rotation steps, each row followed by its count of steps:
The counts run from 0 to 324.
[  2   7   6  -7   1  15  14   7  -9  -6  39  11  -5  -8  -7 -16   0  -6
  31 -34 -20   7 -26  -5 -13  14  24   2  -8 -15 -17  -7 -23  35   8  -8
  15 -27 -22] : 134
[  9 -38 -32   4  19  16   6  -2 -31 -16  11  -5  -9 -23  19   7 -19  12
   0 -10  -4   8  39  12   1  11  -1 -18  -8   4 -16 -21 -27  22   3   7
   2 -18  -7] : 97
[ -6  -5   0 -17  32  12 -12   0 -10  -8 -26  -7 -19  -1   1   8 -23 -10
  11  -9   5  -8  32  10  -2  31  12   6 -15  40  -4  -2 -49  13   1  -8
   4  10   4] : 274
[-14  -4 -25  12   3  24   4 -27 -14 -14  12  20 -12  -5   6  17  15   8
  15 -22  12  11  33  25 -27  -8   6 -11 -33   1 -25  13  -5   3  14  -5
  26  -5 -21] : 169
[-18   2   6  -2  17  20  21   2  -9   5  18   5 -22 -10  -8 -12  17 -10
  35 -11   1  18   7 -15  10   5  18  -7  -5  -2 -36 -16 -13  -5   1  -2
  44  20 -17] : 68
[-15  -5 -20  -5  32  31   4  20  -8  11  18   6  -1 -39  -6  24  -5   8
  21  -1   6  13  26  16   9  -7  -4 -13  -4  -5   1   9 -25  19  -6   0
  31  -1 -16] : 197
[  8   8 -31  11  12   5   8  11 -25  -2   2  16 -14   2  10  -7  19   5
  24 -25  10  24  27  30 -15  -8  14 -15 -27   3   3  20 -20  26  23 -15
  17  -9  -6] : 215
[ 12  -2  -9  -4  16   3  33  -1 -21  -2   8  -5 -19 -12  17 -26  10   7
  20 -25  -4   5  -8   1 -19 -10  13 -11 -16 -28 -21 -14  -9  11  26  -8
  25  -9 -31] : 4
[ -3   2   5   4  52  20  25  27 -11  12  13  15 -10 -21   1   1  -6   1
  26 -20  -3  23  19  22   5   1   1  -7  -8 -17   3  14 -13   3  -5  -8
  21  20  -1] : 132
[-12 -14  15   7  19  -5  -3  30 -32   3  15   2 -19  14   8 -14   6  15
   5  -9  20  14   8   7 -20  39  -2  -4  -1  12  13 -26 -40  -2  -4  -3
   9  -7  10] : 220
[-16 -17 -12   3  27  12  29  14   7  20   9  16  -7 -25   4  16   3  11
  14  -4  16   6  28  20   0 -14  16  -2 -23   1  13   5 -24  25  -1   2
  27   6   6] : 86
[-13 -20  22  18  31  -1  -8  16 -33   2   6  -7 -11  -3  -3  -7 -18  12
   1 -27  17 -12  -4 -15 -27  25  -8  -5 -16   3  26 -27 -35  17   6  -7
   7 -16   8] : 109
[  1  17   2  -3  52   3  17   8  -8   6  24  -4 -18   0  29  32  10   4
 -10  -9  21  12 -14 -23 -11  -2 -10  16  -9  -2   3  -8 -25 -19   1  21
  16 -27  10] : 102
[ -2 -12  12  18  17  17  11  12 -29   2  -3  21   1 -13   3  -6  -6 -18
  10  -2  11 -24   5  -9  18  17   2  17 -11  11 -20   7 -21  32  11   9
  29  20   1] : 236
[-12  -2  11  12  14   3  -3  15 -11   2   5  -5 -29   6  -3  -4   8   3
   9 -28  15  36  11  -4 -33  31   4  -5  13  36  -4  -3 -35 -11   6  -1
  23   4  23] : 221
[  9 -15  -7  22  28  15   5  -2 -48 -13   1  16  -8 -11  24  -3 -22   2
  19 -22   5  -2  29  19  11   9  -7  14 -30  -8 -17  13 -11  16  16  -2
   7   8   3] : 78
[ -9  -4   5  30   4  -9  17   2  12  11  14   6 -21  -5  18  10   9   6
  -5 -15  38  20  -6   6 -18  10  10  28 -20  12   8   6 -32   2  11  18
  19 -17  29] : 240
[ -2 -27  -6  -8  21  21  24  -6  -9 -10   6  -1 -14   0   9 -15 -15  16
  14 -29  -9  -1  15  27 -25   7   6   1 -34 -21  -8 -18 -27   5  19  -7
  -2 -22 -20] : 5
[  7  25 -16   7   9 -21  -9  -3  -8   8  -9   6 -23   2  -4  17   7  21
  15 -19   1  21   8   7 -41  37   0  15   9  16   4  26 -17   4  22  -5
  28  -2  -6] : 46
[ -6   4  15  -3  51   0  15  22 -14   9  10  -5 -18  12   8   1 -12  17
   1 -26  13   6   8  12 -43  13 -12   2  -9  -3  25  -8 -31  -5   6   4
  -8 -12   6] : 285
[  0   1 -10 -25   7  33   0 -13 -16  -8  -2  15 -11  -9   1  10   4   4
  18  -4   3 -22  15 -17 -11  11  11 -10  -3  12 -28   0 -19  16  17 -13
  53  17 -16] : 15
[  6   0  -7   8  30   4  36   9  -2  17  11   0 -21 -25  19 -12  13  -2
  19 -12   9   7 -15  -6   4 -15  16   6  -1 -14 -17  -7  -8   4  14   2
  46  -3  -9] : 3
[-22  -6  18 -12  30  -4  29  28 -14   8   6  14 -12  23   7  22  23  12
 -24  -8  15  -3  14   0  -7   2  -2  30 -21 -13  21   2 -21  12   6  11
  12 -27  -6] : 212
[-19 -11 -23  14  11   9   5 -22 -14 -24  22   8 -11  -8  14  19  24  15
  -2 -32  -6   8  15  13  -5   3   5  -3 -34   5 -19   3  -4   6   0   2
   8 -41 -18] : 12
[ -4  -6  22  -7  32  23  15   9 -13  -7  22   1  -6 -10  -1 -11  -5  -7
  24 -31 -12   9  -4 -32   7   1  17 -15  -7 -18 -17 -11 -32   2  10 -20
  31   0  -3] : 290
[  8 -17  -2 -11  10  16  -2   0  -6   1   9  22  -8  -8  11  23 -21  -5
  20  -2   7   1  21   5   2  10   7  15 -13   9  -7   3 -47  35  -5   7
  21  23   9] : 144
[  9  20 -25  13  13  -2 -10 -11 -14   2   2   6 -31  -5  10  14   8  29
  -1 -21  30   7  -4 -14 -19  18  -1  14  -9  20  -3  16 -13  -9  22   2
  29 -24  11] : 19
[-22  -3  -2  -9  43 -19  34  16  -3  16  -6  -2 -21  -9 -12  30   8  10
  -4  -8  -7   5  24   5 -12  15  14   2   5   5  19   1  -2  33  11  12
  19 -23 -10] : 28
[  2 -10   3  11  24  16   2   4 -16 -11  -9  -3 -14   7  -1  -6 -34 -23
  24 -30  -5   4  26  -6  -5  22   4  11 -14  15 -14   3 -46  16  23   8
  -4   8  12] : 52
[  3   5 -21   7  17   8   9   1 -18  -7   6  -6 -18   6  15  -1   4  -9
   7 -22  20  26  28 -16 -18 -17   6 -21  -2  14 -27   1 -20 -13  27   6
  19 -18  -6] : 279
[-13   7   2   6  14  24  25  14  -3  13   2  10  -6 -14  -7 -24  -8 -20
  27 -10   6   1  17  -7  11   9   4  13   0  10 -38   1 -30  14  12  14
  26  16 -17] : 152
[  3  -6   7 -14  19   6   8  -7  -6   4 -13  13 -38   4  14  13   8   5
  -4 -19   3   9  17 -14 -10  41  12  10   2  40 -16  -9 -15  -8  -2   7
  28  17  26] : 248
[ 15  17  -9 -17  -2  18   8  -6 -22   5   8  17 -11 -14  10  -4   1  17
  17   1  17 -22 -14 -19  -7  22   3  13  -9   6 -19  -9 -21  25   9  -5
  45  -4 -19] : 172
[-14  -3  23 -15  15  26  15 -19   8 -10 -10  19 -19  -5  13  11   7  -6
   2 -23  -7  -9  -1  -5 -19  38  16  11  -2  39 -25  11 -13  22  -1   3
  27  10  18] : 164
[ -8 -18  -7  27   7  13  12  10 -36   1   8  23   2 -22   9   8  -6   0
  13 -10  -5  -5  23  18  24  24  -6  19 -25   5 -13  18 -21  48  14  11
   6  -5   0] : 235
[  4  -5  -9  -9  13   9  27  -5  -3  -3  20  -8 -19  -5  -9  -4 -19   4
  17 -40 -10 -14  14 -29 -11   2  18 -15 -16  -4 -23 -17 -14  11  26   3
  13 -17 -32] : 180
[  9 -17 -28 -11  12  20  14 -10 -29 -18  29   0 -16   2  19   8   9  19
   5 -32  -5  12  19 -10  10   0  20 -12 -14  -2 -30 -22 -10  -5   3   7
   5 -30 -25] : 96
[ 22  10  -4 -26   7  14   5   2  -2  -8  -5   9   0  -9  15  13   6 -13
  22  -8  -9 -12  -6   0 -12   8  20  -3   2  34 -10  10 -33  55  14  -5
  25  -9   5] : 34
[-25   3   4   3  35  -3   4   6   4 -10  30   2  -8   2   5  27   8  -7
  20 -10  12  30   4  -4   3  -8  15  18 -29 -18   5  -6 -47  -1 -13   3
  19 -13 -10] : 297
[-22   7  27  -7   4   5   0  -6  -2  -6 -13  10 -13   3   2   9  20 -10
  13  -2   3  -6 -12  -8 -28  30   8  12  -2  29 -25   0 -25  24   3  -2
  50  13   4] : 321
[ 10   6  12 -17  14  -3  10  19 -35  -7   0  15 -12  19   6 -24  10  13
  15  -6  11 -19 -10   9 -25  26   4  -8 -22 -11   2 -23 -26  35   6 -10
  20   4 -25] : 62
